One vector is turned by the same rotation once a tick. Each row is the vector after some number of ticks, and that number follows the row.
The counts run from 0 to 596.
[114 125  67 107 114 107 106 118  83  80 123 134 175 120 109 133 136  78
 132 130 113 166 126 180  84 134 105 164 125 136 131 109  90 175 118 143
  85 122 113 122 104 102 134 153 165 138 137 100 147 153 102 137] : 572
[100 154  59 126  95 106 137  84 159 132 110 144 129 177 168 118 114  98
 152 160 144 154 142 158 103 157  90 155 132 147 129  96  87 147  91 131
 117 150  99 102 144 140 120 141 132 181 135 143 118 172 135  84] : 552
[124 143 152 122 194 113 118 137 178  95 120 159 123 144  78 118 139 127
 117 186 146 162 143 138 145 143 143 160 163 158 103 131  93  84 116 104
 159 129  71 150 135 132 162 104 135  87 121  91 138  97 176  93] : 167
[122 137 154 144 106 123 128 150  87 120 119 153 156 119 136  59 134 175
 137 142 145 156 137 118  78 138 126 103 117 120  87 112 115  91 164  77
 145 135 173 176 174 127 141  97 118 178 160 122  90  65 128 144] : 460
[139 114 113 132 157  95  94 104 142  96 122 153 139 100 104 135 118 133
 120 140 149 174  43 158 150 107  90 114  99 137 135 104 104 129 154 170
 123 117  99 118 110  91 108 156 135 137 110  97 123  69 149 146] : 386
[119 157 138 167 114 137 128 118  83 126 118 120 175 120 107  81 124  78
 160 160 158 155 158 134 112 112 156 161 141 115  80 114  80 130 127  76
 146 127 161 164 176 110 176 130 153 144 166 137 151 106 134 130] : 458
[114 162 141 158 117 129 132 149  79 119 114 106 152 105 118 142  96  87
  93 136 106 133 151 158 144 112 196 183 104 103  68 117 126 167 146 124
 126 119 171 145 161 106 179 146 138 149 151 140 136 131 157 113] : 247
[131  77 132 109 141 146 123 133  66 129  88 110 161 114 105 134 104 116
 134 140 129 162  91 131 109 116  92 123 105 132 128 155 141 118 150 146
 117 130 126 176 138  93 100  81 155 157  93  54 129 107 104 173] : 11
[105 118  25 132 105 136 117 113 161 160 102 113 131 173 148 126 112 127
 111 155  97  92 182 160 110 150 139 132 121 115 149 123 117 137  73 123
 101 132 134 124 143 179 165 113 135 150 132 116 119 163 130 123] : 342
[106 112 180 148 133 102 179 119  87 162 137 145 185 121 150 123 128  66
 160 163 145 115 159 125 136  97 142 143 209 120 111 118 109 135 116  87
 164 119 148 132 149 137 161 133 128 152 135 141  91 146 127 128] : 84
[128  90  70  96  89 101 108 127 122 106  84 144 161 158 121  96 106 111
 124 187 154 164 140 173  91 137 130 195 102 158 153 109  68 138 134 121
  87 173 135 140 155 132 134 115 128 155 117 109 120 121 129 126] : 362
[160 145  93  98  69 146 107 150 124 109 143 115 159 165  94 115 117  98
 110 147 171 134 137  96 106  91  94 156 124 161 135 141 135 103 126 110
 100 108 154 128 105  85 112  99 165 127 134  94 176 103  87 152] : 487
[133 157 139 130 153 166  80 158 158  99  87 148 147 132 112 160 133 141
  85 126 129 140 138 114 178 114 132 136 123 132  93 149 120 112 108 147
 130 145  32 155 157 175 160 125 172 137 136  98 160 114 148 130] : 329
[146 134  97 115  99 139 170 109  70 135 169 127 160 167 159 157 103 114
  89 126 118  98 121 149 133 187 142 154 115 143 108 175 179 183  92 144
 133  77 126 119 124 100 159 104 129 144 112 129 119 153  94 137] : 218
[112 157  65 111 110 119 134 107  83 110 117 118 158 139  93 151 135  83
  93 115 144 137 132 157 116  85  91 128 130 161 159 111 161 166 146 130
 103  76 149 177 134 148  72 166 136 156 129 133 121 135 143 127] : 18
[124  95 167 135 120 100 116 139  99 143 147 117 211 147 154 170  91 178
 101 124 140 143 115 139 123  93 100 111 130 122 158 138 165 111 132 147
 149  82 130 129 116  77 122 119 110 161  93  83 128  97 124 158] : 403
[113 105 155 119 141 143 114 159 142 142 107  89 110 137 117 152  62 191
 123 100 139 135 102  99 163 102 128 124 124 116 177 163 186  99 123 154
 144 115 107 153 112  94 134 103 132 138 110  55 138  90 117 144] : 509
[126 124 121 152 123  72 102 132 146  94 119 184 141 107 110 102 138 170
 123 136 165 119  67 136 150 106 107  86 125 131 124 100  98 103 151 138
 111 123 104 123  72  73 129 158 131 148 161  86 112  98 126 119] : 281
[130 146 143 146 145  91  91 106 157 114 114 151 103 116 100 122 100  97
 132 149 151 149 126 177 157 121 170 160 180 119 112  87 101 141 118 121
 135 178 128  95 126  89 143 188 166 159 140 106 138 140 161  84] : 264
[119 119 136 108 113 151 130 160 109  98 169  83 165 160 141 145  98 157
 170  83 159 101 153  76 159 148 115  96  99 115 180 146 146 121 100 127
 150 103 182 155 150 143 138 118 196 121 137 157 137 133 136 117] : 316
[121 154 132 164 158 115 145 113 118 119 164 168 161 114 143 124 173 128
 146 150 139 123 114 126 125 156 112  46 120 104  55 108  73  97 123 105
 126  83  98 112 105  77 118 124 153 131 171 116 125 120 110 112] : 90
[ 98 138  95 157 136 142 161 127 105 152  88 135 111 178  98 136 105  78
 124 153 110 161 134 152 156 115 145 149 158  96  92 120 130 149 143 110
 146 133 140 143 167 169 181  98 112 146 131  91  99 148 143 115] : 351
[100 125  95 115 119 118 104 120 145  92  69 112 132 161 104 118 131 188
 116 109 111 127 163 134 138 166 181 127 150 115 126 133 148  75 108 182
 151 135 118 132 158 119 128  81 129 158  98  78 119 123 180 133] : 346
[ 83  92 150 127 160 122 182 122  84 104 140 115 188 145 125 160 113  72
 176 144 143 141 112 156 124 111 132 163 156 123 158 158 109 149 121 114
 166 107 155 154 131  91 175  93 145  94 120 125 114 126 137 120] : 190
[ 89 157 159 122 103 122 127 190 156  79 123  86 152  80 150 145 151 126
 138 104 141  88 125  49 143 109  85  99  96 172 130 177 148 106 115 149
 105 113  88 140 121 118 117 140 148 140 151 135 157 156 117 116] : 308
[158 152 125 112  81 123 118 137  99  93 162 122 200 159 106 149 112 109
  83 130 141 118 146 116 111 120 115 168 115 151 103 142 154 132 125 158
 109  91 168 108 114  69 132 123 138 137 107 103 164 148  93 145] : 592
[ 96 145 166 150 107 101 134 139  99 104 145 136 226 141 153 117 131 130
 145 139 158 157 151 138  97 107 140 138 147 101 109 116  85 103 123 101
 167 105 154 132 155  90 162 141 124 148 146 140 136 106 145 138] : 86
[137 192  71 137  93 172 123 134 138 117 113 137 164 162 115 144 126 120
 118 129 164 127 156 111 164 112 132 132  97 132 120 113 100 142 126 105
 121 100 132 156 174 197 172 120 140 129 174 176 147 133 164 102] : 333
[133 140 122 158 133 131  86 148 152 106  85 125 134  98  83 137 134 140
 103 130 155 112  77 123 151  81 104  94  98 161 134 133 114  99 145 139
  89 136  99 141 110  90 105 164 157 151 138  91 147  86 136 160] : 491
[137 153 112 189 132 117 123 127 131 172 106 144 127 132 116 160 108  97
  71 155 114 140 158 159 162  90 150 127 171 101  78 100 137 140 145 124
 145 135 142 113 149 150 151 132 107 174 113  85 114 164 152 121] : 245
[ 86 109 121 156 145 125 165 106  71 108 144 102 208 155 126 158 136  72
 177 141 133 159 135 148 109 115 146 145 118  96  91 121  73 144 126 104
 147 118 166 140 155 117 162 109 148 128 127 135 131 141 136 134] : 563
[125 150 151 111 157 147  96 179 182 109 123 114 119 111 164 156 119 149
 117 140 133 138 151  67 141 139  86 136  96 180 125 149 125  99 125 136
 116 121  71 154 144 161 112 121 143 101 121 135 171 138 173  92] : 519
[110 116 116 126 121 109 106 164  88 156 111 118 180  81 169 132 106 115
 135 171 119 167 135 136 109 115 132 116 126  92 132  90  93 104 168 150
 150  84 157 144 140 148 172 105  89 112 144 131 101 101 146 109] : 67
[122 187 144 155 123 113 155 130 143 139 124  69 137 112 134  78 115 107
 152 149 146 176 160 111 103 145 118 136 159 155 111 110 131  89 132 116
 129 118 191 106 164  68 141 142 137 150 138 158 145 106 167 116] : 268
[135 129  60 124 170 124 155 110 117 115 179 167 146 206  70 125 144 112
 107 135 137 158 110 150 111 188 115 121 137 159 120 162 138 131 120  97
 138 102 113 122 131 134 151 107 147 128 116  95  89  95  94 134] : 6
[132 161 142 141 106 100 127 189  80 111 143 126 116  93 136 111  98 160
 105 136 105 143 142 116 130 167 138 136 107 124  72 131 145 113 187 121
 147 117 167 158 136 138 131 112  90 143 115 120 100 122 164  95] : 250
[143 135  91 118 136 111 124 112 108  98 135 162 212 150 114 169 152 104
 109 110 182 106 136 163 136 127  97 128 149 165 176 125 134 171 109 117
 147 108 123 141 155 166 141 172 128 157 117 178 106 124 152 126] : 208
[125 123 137 143 190 144 160 135 114 168 141  88 102 100  90 100 141 110
 159 135 122 143 111 104 132 164 113  65 124 151 115 160 153  94 157  93
 131 113 153 157 151  96 124 117 166 133 115  89 121  77 117 175] : 481
[114 131  92 132 163 124 130 111 145 132 106 126 155 106 135 160 171  99
 128 124 130 143  99 117 132 134  36  72 126 161 143 126 115 119 127 162
 109 114  65 101 143 141  99 150 126 164 112 133 135 134 126 153] : 204
[140 115 167 105 139 136 101 140 121 133 147 109 214 153 126 132 118 155
 134 135 177 159 146 129 106  77  99 118 142 137 171 136 139  78 117 103
 174 107 127 151 133  84 150 140 168 135 141  98 158  64 104 150] : 297
[ 86 101  73 117 107 126 131 111  94 118  70  78 126 136 124 107 111 119
 147 138 105  96 158 131 128 175 200 135 119 122 137 131 132 134  89 159
 112 135 159 139 168 120 167 101 155 143 122 149 137 139 143 127] : 344
[105 120 119 137 166 123 133 143 134 117 119 174 146 142 136 158 104 128
 118 165 124 178 127 133 145 130 116 157 150 107 102 131  72 129 144 125
 160 140  63 150 142 188 185  95 106 123 126  94  85 128 135 102] : 541
[104 125 114 115 123 123 107 115 176 126  97 110 136 167 167 152  95 190
 127 124 133 116 152 116 147 117 122  92 128 112 162 109 131  88  87 160
 142 101 132 140 134 115  97  82 126 142 103 115 125 145 184  86] : 528
